A single turn carries every row of the set below to another of its rows. Some are shown first; where does it send the rows asked next?
Vumo: [ -2.3   2.6  13.7   0.8   7.5 -23.4   5.7 -35.6  -1.7 -14.0   0.9  16.2
  -2.5 -11.4  11.8 -43.0  30.2  26.6  -3.1  -4.6  31.0  30.3  -2.9   6.6
 -17.3   1.4  28.7  16.2]
Sigu: [ 28.5   6.0   9.5  15.6  -9.3 -14.4   5.3  -3.9   0.6 -22.5  -8.6 -18.9
   5.0 -34.6  26.8  -3.6  27.6  16.2  -3.6   2.0   1.5  -8.7 -14.6 -17.3
 -11.9 -51.2 -18.9  -3.3]
Gema: [ -6.7   4.6  22.3  -6.6   3.6  39.7  -2.3 -37.2   4.2   5.0   2.1   6.1
  19.4  11.0  15.3 -16.7  16.3  30.5  10.8 -25.5   4.3  -7.1  -3.1   3.3
 -20.6 -19.6 -11.2  12.9]
sepab: [-34.1 -12.3  -2.3  -1.5   2.8  -1.1 -16.0  19.5   6.7  -8.3   2.4   7.4
   1.3 -38.6  22.3 -17.5  38.4   3.8  12.7  18.9  10.1 -16.3 -11.9  -6.4
 -19.8 -21.0 -12.2 -34.3]
Vepi: [-25.3   0.9  10.9   0.7  13.4  19.7  -8.0  11.8 -17.2 -21.8  -6.7  15.4
  -5.1 -17.3 -20.5 -18.0  32.5   8.6   3.8  19.1  -2.2  30.2  21.6 -10.0
 -18.4 -14.7   3.4   1.8]
raza: [ 25.6   5.3  11.7  28.5  -1.1 -27.0  -8.0  -4.6  -4.1   8.4  -9.7   6.8
  18.4  -5.2  25.4 -25.8  24.7  17.9  -4.3  35.8  -9.5   7.0  11.5  30.4
 -30.3 -29.7 -33.0  28.1]
Rezi: [-14.1  17.9 -12.6  30.7  -2.3   7.7   7.5  17.5  18.5   5.0 -11.7  15.8
   6.0  20.6   8.1 -23.5   0.9  -1.7  13.3   7.1   0.6 -13.9  16.3   7.9
 -39.5 -30.5   6.3   8.3]
gef: [ 42.6   3.8   6.9  24.5 -11.3 -44.4 -10.7  -3.4   3.8  -6.7  11.5   4.7
   0.7  -5.4   7.9 -23.4  24.9  -0.4   1.5   9.9  18.9   9.4 -14.2  -1.9
 -45.9 -29.8  -3.8  32.8]
Nef: [ -4.4  -1.1   6.0   7.5   1.5  12.7  -7.8  24.5   7.6  -8.7  -3.9   6.6
  13.4 -12.9  33.5 -33.7  17.1  23.0 -14.7  17.0  -3.6  15.6  44.7  13.6
 -17.7 -23.0   9.5 -15.2]
nol: [ -8.4   2.8  17.0 -15.0   0.3  14.7  -2.9 -44.7   2.2  -2.5   5.2  22.2
  13.8 -45.6   6.4 -20.5  20.8  -0.5   0.5  21.9   3.9 -13.4  26.0  13.0
 -34.7 -24.4  -5.0  32.9]
rukun: [ 37.0  -3.1  22.1   5.5 -13.9 -18.2 -23.9 -39.0  -7.7  11.9  -3.2  24.5
  25.3 -23.0  -8.6 -21.5  26.5  17.7  -1.7  15.4  11.9   6.3  -6.2  11.1
   1.8 -28.6 -14.9  -6.2]
rosem: [  2.7  -9.8   9.0 -10.4  10.0  18.7 -13.3  11.5   1.4 -18.6 -26.7   0.6
  12.4  -2.6  25.8 -29.8  13.3   3.1  16.8 -17.7 -17.0   5.3  -1.4 -31.5
 -26.9   3.5  -3.6  13.9]
Kasip: [-23.4  -0.6  -0.7  34.3 -12.1 -15.1   1.1 -12.8  10.4  -9.1   5.5  23.3
   4.2  28.2  12.0 -26.9   4.0  -6.0   0.9  -2.2  16.0 -27.2 -24.1  13.5
 -29.3 -19.8 -15.2   1.4]
Leze: [  1.0  -1.6  -3.4 -42.6   2.4 -20.9  13.5   0.3  -4.3 -11.4  -6.2  16.5
  -6.8 -12.7  18.0 -25.1  25.8   1.9  -6.4  20.3  -0.6   2.5  15.6  -6.1
 -34.5 -23.5 -18.1 -30.4]
surav: [-37.1  -4.0  11.6  22.1   6.5  32.1  -6.1  -8.0   2.9  -2.5  29.7   8.7
   2.0 -23.6   3.3 -33.1  31.5  27.4  10.1   9.3  27.2  13.9 -16.5  14.9
 -28.3 -29.0   9.3  -3.5]
zegel: [ 36.3  27.9  11.0  17.9  -7.6 -27.1   3.7  -7.6  -3.3  23.4  11.1  15.5
  26.7 -16.9   3.8 -28.6  16.3   0.1  -2.4  23.8  -2.8  -8.4   8.3   1.4
 -47.1 -33.8 -28.1  -6.5]
lup: [ 30.0  24.3  31.9  40.6   0.7 -26.4   1.3  -0.4  26.3 -13.5   2.7   1.1
  16.8 -22.0  13.4 -41.4  13.9  -4.4  -2.2   1.4   7.2  13.2 -15.9  10.7
 -23.2 -38.7 -27.1  15.4]
luv: [ 25.2  -8.2   6.4  29.5  17.4   8.9  -7.0 -26.2 -13.3  10.8   4.8  14.4
   9.9 -31.0  27.7 -49.8  13.0  34.5  10.0  16.9  -7.6   5.4 -17.2   1.4
 -43.0 -43.4 -16.4  10.9]
fuma: [ -8.3  -6.9  18.2 -12.8  -8.9  20.3 -25.5 -22.2  17.6  12.3  18.0  35.1
  14.4 -42.8  23.1 -26.8  11.4  -3.8   4.0  33.2  15.0  -7.9   7.7  26.3
 -40.9 -25.4 -12.7  13.7]
Neba: [ 39.2   2.5  19.2   9.3 -10.4  -4.0 -15.9  23.8  -3.8  -3.5  -7.9  14.4
   5.8 -23.3  11.0 -19.4   6.8  10.4   8.1  22.5   3.2  52.1 -15.5  -9.5
 -27.7 -31.3  -2.4   7.1]
Suza: [  4.0  -4.7  10.8 -16.5 -26.9  27.6 -17.0   9.7  18.0 -17.1 -16.7 -10.5
  15.0   5.6   6.6 -21.4  17.7   7.3  -1.3  -5.0  14.9  -2.1 -18.2 -10.3
 -24.3  -0.3 -18.1 -20.7]
Debe: [-32.4  -6.8  19.9 -11.0  20.2 -22.7 -13.8 -25.4  -5.1  -4.4   3.0  40.5
   0.2 -31.6  -2.9  -9.3  34.2   5.7  22.5  -6.0  12.3   6.1 -11.3  -4.5
  -7.9 -15.9   3.6   0.8]
Ginag: [ -2.3  25.4  24.8  16.5 -21.3  18.9 -20.9   4.2   6.4 -26.8   6.3   3.1
  -6.2 -31.4  20.1 -12.9  25.8 -10.0 -17.9  21.5  32.1   8.9  -1.7 -14.9
 -16.9   3.3  -2.0  19.6]
ruzag: [ -7.9  19.1  20.9   1.8   0.4  -1.5 -12.4   1.1   1.9 -27.8  -3.1  16.0
 -15.2 -43.7  36.8 -19.1  18.2 -17.8  -3.6  19.1  16.2   3.8 -19.2 -27.9
 -34.9   2.6 -16.8  20.1]
nim: [ -6.5   3.7  24.2  11.8  13.4  -4.6  -9.8 -18.4  17.1  -9.4  36.3  32.1
  -6.8  -8.6  38.4 -44.8  13.8  12.6  -7.9 -17.7  29.6   4.7 -20.5   3.5
 -19.0 -28.6  -7.3 -21.8]
tiro: [-18.8  -3.1   0.6  -4.3 -16.2 -26.3  23.9   5.9   7.6  -2.9 -13.5  16.7
  19.2  18.9   5.9 -22.2  12.0 -28.4  13.6  17.9  -4.5  -5.6  -7.6  16.6
 -14.4 -15.7 -15.4   4.1]
rogal: [ -9.8  20.7   2.1  25.0   6.0 -10.2  14.3  -8.0  10.8  10.9 -12.2  25.7
  12.9  18.2  -2.2 -48.6  15.0 -17.1  24.1   4.5   9.9   7.3  -8.1   6.1
 -14.1  -0.2  11.2  23.2]
Supo: [ -7.7 -14.7  19.4 -24.1  -9.4   6.3 -12.6 -22.6   5.3  22.4  -5.2  23.8
  33.7  -5.5  24.2 -24.8   5.6  19.9  26.5  -9.8   8.1   8.1 -28.3   6.1
 -35.0   5.4  -0.3   2.7]

fuma moves to ruzag
gef moves to raza
rogal moves to Rezi
And these:
Sigu moves to rukun
rosem moves to Gema
sepab moves to Debe
Leze moves to Vumo

A single turn carries every row of the set below to another of its rows. Some are shown first; where does it send the rows asked next?
figof: [-11.1  21.6 -24.4   9.9  -4.1   3.8  15.7  19.3  -9.8 -27.8   8.3  14.9
  -4.5  17.6  -2.6 -10.7   5.3   7.1   2.7 -15.4 -22.4 -12.3  -1.8   0.5
  15.9   5.4  13.8  21.4  27.1   3.7 -11.9  -3.6  17.0]
nuku: [-28.8  19.8  11.1 -16.7   1.9  10.4  16.7 -38.2  -8.3   7.6  -4.9 -14.6
  -2.9   3.4 -17.3 -26.5  -5.2  -9.3  -8.6  21.7   2.0  14.3  16.0   5.1
  -8.6  -9.2  32.8   3.2  -0.4  -4.2  -2.5   0.1  20.0]
saze: [-23.2  10.2  -6.9 -11.5  16.5   2.1  20.5 -34.1 -12.8   2.7   3.9 -24.4
 -12.9  -2.8 -20.4 -20.4  -6.8 -14.4  -9.5  12.6   3.7  10.3  15.2  12.0
 -12.4  -2.5  32.7  16.4  13.6   1.2 -13.4  -0.4   9.0]
baz: [ 13.7  17.1  -7.6   3.6  -5.9  -6.8  32.0  -3.4  -3.8   2.4   8.1   3.3
   1.4  -2.2 -18.7  -8.1  -1.9 -35.1  -1.5 -20.9 -23.5  16.3   5.2   7.6
 -14.1   7.7  -2.9  -5.5 -30.7 -38.5   5.3  19.1  13.7]
Bupev: [-27.8  15.6  -0.4  -8.4  10.2   2.8  18.0 -33.4 -12.3   7.8  -3.9 -22.9
 -15.4   5.0  -8.4 -31.1  -8.9  -6.0 -29.6  14.4   6.7  12.2   4.9  16.3
 -14.2  -4.1  21.4   2.9   8.8  -2.5   1.0  -1.6  15.3]
saro: [ 22.2   2.6 -21.2 -27.1  13.4  -7.4   4.2 -23.0  12.6  15.6   6.2  28.0
  18.6   3.0  44.2  13.5   9.5 -21.8  -1.8 -15.9 -16.1   0.2   8.1  11.2
  17.2  -6.6  -5.8   7.0  24.5 -17.6   5.0  -3.6  18.5]
gigid: [ -8.3  29.0 -10.4  34.9  -7.5  -8.2   2.5   3.3  -1.1  -6.1   1.0 -10.9
   2.5  -6.0   2.3   2.0   0.7   6.4  -1.3   9.9  -9.2 -23.7 -23.2 -18.0
  19.7 -22.7  25.2 -41.4   0.8  -2.7  -4.5   4.2  -2.0]
muka: [ 16.7 -27.5  -3.4  -8.9 -26.3 -16.2  10.3   9.3 -27.3   5.1 -16.7 -18.2
  10.6  -0.1  13.8  16.6  10.5  -9.7  -1.2 -21.0   0.1   1.3  16.3 -22.2
   2.8   6.5 -19.7 -30.7  37.1  -6.2   5.9  -0.2   4.8]
sazif: [ -9.2  19.1   1.2  17.5  -8.1 -15.2  18.6  19.4  -4.6 -16.6  12.7  -2.4
  -3.4   9.2   8.3  29.9  16.6  11.2  -7.2  10.8 -33.1  -4.6  -8.1   6.4
  -9.7   8.4   4.6  13.6  13.6 -19.0  16.1 -17.4 -20.3]
nole: [  7.9 -16.8   2.4 -22.3 -16.9 -13.3   8.8  14.7  -5.7  12.4 -16.1 -23.9
  17.7   8.3  -0.3  23.0  13.7  -5.3  -3.4  -9.4  -2.4 -10.8  11.3 -29.8
  11.9   7.5 -20.4 -22.2  41.2  -4.3  13.8  -6.4  13.5]
Kaguv: [  9.5   0.9 -19.5 -13.6  10.4 -27.1  12.4  -4.0 -18.0  -6.3 -22.8   9.3
  -0.5  -7.1 -23.2   8.4 -22.7  -4.3  12.3  43.4  24.3  15.0  12.6  13.8
  10.6   6.5  26.0 -15.6  -0.9   9.7  19.2 -15.5  -1.3]
lom: [-13.2  22.7 -17.8  19.3   4.7  -8.9  14.2   9.9 -15.4  -3.2  -4.6  29.7
 -34.2   1.5  25.4  11.4   5.1  -3.6  -2.4  -0.9   4.8 -26.7  -8.1   4.7
   5.2  -5.8  14.4  -5.2 -18.0  15.4 -12.0   1.8   8.0]
Niz: [ 10.0  18.0  20.5 -26.3 -22.0  10.4 -20.5   1.0  -5.5  -0.3 -35.7   6.4
   5.0  12.5  -3.7   7.4  -6.2  -4.9   9.2   4.3  23.1  -5.1 -17.8   6.1
  29.3  16.8  13.7 -20.9  24.0 -14.3  17.7 -12.9 -21.7]
mude: [ 21.7   6.5 -23.4 -18.8  -3.4 -11.8  -3.5 -19.0  12.3   9.5  11.5  13.2
  21.2   9.6  56.5   1.6  11.9 -19.1 -14.0 -15.3 -10.7  11.4   7.8  13.5
  -1.7  -8.8   1.9   2.3  17.8 -28.2   7.7   0.8   5.2]
Lagid: [-22.4  11.2   4.4 -12.1  11.7  12.5  15.8 -26.7  -5.2  14.0  11.7 -32.3
 -12.1 -14.3 -10.4 -27.0  -7.3   0.7 -14.7  31.2  -3.1   4.1  12.9   5.1
  -2.8  -5.5  13.6   2.8   6.6  -6.1   7.8   0.5  19.4]
Lel: [  6.0  -8.6 -27.2  -3.2   3.7 -37.3   4.7  -1.0 -18.6 -14.8 -21.1  12.9
   5.8  -9.9 -20.2  -7.1 -26.8  -8.2   2.1  22.6  28.6  11.3   4.1  12.0
  18.3   8.9  30.2 -20.0  -5.8   3.8  19.1 -16.6   8.6]
tef: [-13.0  -0.4 -24.3 -14.9  -2.0 -38.7   5.0  -1.0 -11.3  -7.6 -18.3  17.7
   0.9  -0.8 -20.4   5.9  -8.5  -8.9   9.7  29.8  32.3   7.7  -0.9  15.4
  13.2  11.5  37.8 -11.5  -9.8   5.5  20.2 -13.4   1.3]
lofog: [ 21.4  10.3 -14.1 -18.2 -11.4  -1.4   0.0 -15.1   9.0  27.8   7.7  18.3
  28.6   8.2  48.6   3.1  22.7 -22.5 -14.3 -11.6 -17.1   4.9  11.6   3.1
  13.4 -11.2   8.0  -4.7  13.3 -24.0   0.2  -5.5  19.1]
tipe: [ 14.1   8.8  16.5 -17.7  -8.3  15.9 -18.7  -3.9  -0.8   6.3 -37.5   3.0
  -7.1   3.3  -9.9  25.2  -4.5 -13.5   1.6   4.6  25.6 -17.5 -11.1  10.0
  14.4   7.8   9.7 -16.7   7.1 -11.6  21.2  -3.4 -38.4]
tovez: [ 21.4  20.4  -4.5   2.5   9.4  -3.5  27.1  -8.5  -1.3  21.6  20.8   5.3
   3.3  -4.0 -14.0  -2.0  -7.7 -29.2   5.4  -2.5 -25.1  12.0  18.0   0.1
  -9.9   4.8  -4.3  -5.0 -30.4 -35.2  -3.7  17.5  10.8]
puz: [ -3.9   5.2   9.5  19.4   7.2 -23.6 -12.8 -20.6  -3.3 -23.2   7.3 -10.0
   4.5  -3.9  18.2  17.2 -21.6   6.9  23.0  -3.5 -20.4  -3.3  -5.9 -14.0
   7.9  -2.4   5.4  -9.8  12.2  24.7 -18.1  -1.0 -10.2]
vit: [-16.1   8.9  -3.4  16.0 -23.9 -16.5  -3.0  -5.5 -17.7 -22.3 -14.8  15.4
  27.1  -4.0  10.0  32.3  10.0 -18.7  17.0  -3.6 -23.0 -10.9   0.7  14.2
 -10.5 -24.2  19.1   6.5  13.4   5.3  -1.4   3.2 -20.5]
duna: [  9.4   8.5  10.7 -15.8  -6.2   8.6  -6.0   2.9 -13.2  -0.7 -24.5  -4.5
  -8.9   5.8  -7.7  15.3  -6.4   1.7   8.4   0.8  24.4  -7.8 -32.0   8.3
  36.0  15.1   9.7 -26.2  27.4 -23.8  13.1  -2.3 -32.2]
Kuno: [  6.4 -12.8 -25.0 -14.7   1.3 -17.4  -1.5 -12.4  -1.5 -13.6 -18.9  17.0
   8.4 -10.0 -23.1  -5.6 -17.6  -5.4  15.7  27.0  18.2  13.9  14.3  13.1
  25.0   2.9  27.2  -8.2 -11.3  23.0  17.2 -12.4   9.4]
Pib: [  6.1   6.3  17.3 -14.8 -14.4   6.9 -22.4 -10.7 -11.0   0.1 -30.5   5.8
  -5.0  10.1   3.1   3.6 -14.8  -1.2   2.1  -6.6  29.0  -7.6 -23.4   9.8
  20.1  10.0   2.5 -25.7  16.3 -22.2  14.1  -5.3 -36.6]
gafor: [ 25.0 -15.4   0.0 -21.4 -16.1  -8.9  12.2  18.7 -27.9  21.6 -17.1 -10.4
   6.0   4.0  15.5  25.3   6.1  -9.7   4.6 -10.5  -0.2  -5.1  12.9 -16.4
  12.7   9.6 -31.5 -20.7  34.4   0.4  -2.4  -3.0   4.4]
pof: [  4.8  15.2  -0.2   8.5  -8.2  -7.3  26.7 -11.4  15.4  14.5  22.1  -5.4
   4.8   0.6 -19.4  -6.8  10.4 -26.4   4.1 -13.0 -28.4  20.5   3.4   3.2
  -7.3   7.0   0.0  -7.3 -30.2 -36.2  -3.6  10.0   3.9]
kevef: [  7.7 -22.6   1.6  -9.5 -22.8 -15.3   1.0  10.7 -16.7  15.2 -10.5 -11.2
   6.1   6.3  21.8  15.4  17.0 -11.7   8.1 -21.9   4.4   1.0  10.9 -15.1
  18.0  18.7 -17.0 -26.7  42.0  10.4  -5.7   4.6  12.2]
mulik: [  4.8  23.2   0.1   6.1  -7.6   2.0  22.9  -8.3   0.6  23.9   7.9  18.5
   0.8 -13.0 -16.9  -1.4  11.0 -40.4   4.3  -9.4 -25.1  -1.1  11.1  10.1
  -6.1   8.7  -3.1 -12.9 -25.6 -34.7  14.6  20.4  16.6]
sadan: [ 21.3   1.6 -22.3 -11.1  -3.3 -10.4   2.6  -6.3   8.5  20.8  13.4  10.1
  23.5  -7.6  55.0  13.0  17.8 -30.4  -4.4 -10.4  -7.1   1.5   6.2  16.4
   8.8 -18.8   4.2   0.0   9.8 -29.2  -6.2   5.5   3.9]

saro moves to nole
Niz moves to Kaguv
And these:
Bupev moves to baz
pof moves to sadan
gigid moves to lom

